In the data rows, the value 128 means zero.
Some points, each followed by its number:
[113,128,119,148,138,136,126,079,098,172,199,107,107] 0
[110,106,093,107,139,125,107,107,125,152,127,194,143] 1
[119,059,119,091,222,084,100,104,048,030,149,153,094] 2
[114,165,153,115,094,084,029,203,169,025,107,101,118] 3
[105,168,147,123,095,075,014,203,172,008,115,114,106] 4
[119,174,182,178,108,132,172,164,137,128,085,033,138] 5
[102,061,118,101,217,082,097,103,039,051,148,141,092] 6
[097,066,089,135,143,138,131,067,159,111,145,200,146] 7
[150,092,096,128,139,136,135,076,094,111,141,023,087] 8
[116,058,111,100,217,092,119,103,050,046,141,135,101] 9
[157,199,124,130,061,186,232,150,157,229,076,092,152] 10
[118,096,126,112,151,109,076,115,112,096,115,130,126] 11
[111,070,078,106,151,115,080,098,105,051,071,105,106] 12
[135,140,119,117,095,167,173,116,128,210,095,168,160] 13
[130,060,116,101,202,094,095,090,070,072,173,167,085] 14
[144,170,180,180,087,128,156,182,131,129,107,040,107] 15
[142,105,117,146,130,174,225,077,108,163,121,041,116] 16
[141,213,200,169,070,119,128,217,148,137,124,056,112] 17
[108,159,123,136,101,178,204,134,163,214,076,146,183] 18
[103,152,120,117,118,150,149,136,181,167,126,221,178] 19
[117,197,136,134,100,165,178,144,165,204,101,145,191] 20
[141,102,133,105,116,106,024,183,135,041,106,149,121] 21
[121,193,201,156,096,113,110,226,152,105,114,044,135] 22
New points follow, each followed by the numbers of its five nearest points above, nearest first.
[161,099,119,128,116,132,129,104,112,118,158,070,094] 8 0 11 16 12
[159,085,107,136,139,145,157,080,094,106,134,027,088] 8 16 0 11 12
[103,114,075,140,155,122,137,046,094,172,191,112,109] 0 8 1 7 11
[128,209,119,117,066,156,107,166,196,169,080,159,189] 20 19 18 13 10
[123,092,123,113,162,098,116,133,111,084,143,135,110] 11 14 9 6 12
[150,168,186,171,088,118,135,196,114,109,120,031,098] 15 17 22 5 3
[132,138,147,153,140,135,121,100,093,163,174,100,104] 0 8 11 1 16
[114,139,120,123,100,135,097,150,189,132,129,208,151] 19 1 7 11 13
[129,090,128,112,149,099,114,144,101,088,127,144,085] 11 14 9 12 6
[093,134,085,145,148,126,151,051,094,187,176,110,144] 0 1 16 8 7
[125,095,132,108,165,102,110,140,117,079,135,150,117] 11 14 1 9 12
[074,079,096,171,113,112,104,101,166,073,125,198,140] 7 1 11 12 19
[117,120,110,141,111,150,086,134,155,068,106,105,137] 11 12 21 3 1
[170,211,133,116,094,182,224,149,134,217,091,086,142] 10 20 18 13 5
[160,104,083,132,112,131,137,083,108,126,136,041,092] 8 16 0 11 12
[166,138,163,088,077,103,045,182,094,104,101,136,098] 21 11 3 4 22
[145,155,177,126,076,138,093,191,154,096,081,112,154] 22 17 3 15 21
[138,077,067,131,130,116,140,046,109,132,139,054,078] 8 0 16 12 11
[155,213,123,144,058,179,230,152,168,229,075,096,150] 10 18 20 13 5
[157,215,129,127,083,190,230,146,148,219,095,079,147] 10 20 18 13 5
[096,121,075,141,143,141,158,049,104,190,168,117,127] 0 1 16 7 13
[088,078,094,152,136,121,118,087,151,102,141,209,144] 7 1 11 19 14
[159,134,176,114,115,109,039,193,116,080,125,124,087] 21 3 4 11 22
[134,081,117,093,157,074,046,114,116,097,141,174,106] 11 14 1 21 6
[101,140,140,151,124,111,077,133,138,106,155,132,122] 11 1 0 21 3
[135,101,116,109,116,120,066,142,133,109,094,155,122] 11 21 1 12 7
[117,157,087,121,115,153,144,097,172,190,123,218,195] 19 13 1 20 18
[126,140,119,141,122,145,144,096,112,203,191,113,100] 0 13 1 16 8
[091,053,108,143,134,112,096,091,139,079,122,197,134] 7 11 1 12 14
[105,126,119,145,134,118,128,087,105,171,177,115,130] 0 1 11 8 7
[152,180,117,129,064,170,209,140,136,239,072,094,138] 10 18 13 20 16
[146,081,097,131,129,151,164,075,108,117,135,034,095] 8 16 0 11 12
[153,088,101,128,129,137,148,081,101,113,137,032,096] 8 16 0 11 12
[108,112,080,137,132,142,167,070,108,204,180,114,126] 0 16 1 13 8
[149,117,141,110,114,111,018,183,141,056,089,154,126] 21 3 4 11 12
[129,070,113,124,136,124,091,107,104,101,115,129,094] 11 12 1 14 9
[165,204,211,152,083,138,145,232,163,154,152,114,135] 17 22 15 5 20
[162,207,121,121,082,190,224,137,148,237,089,099,147] 10 18 20 13 16
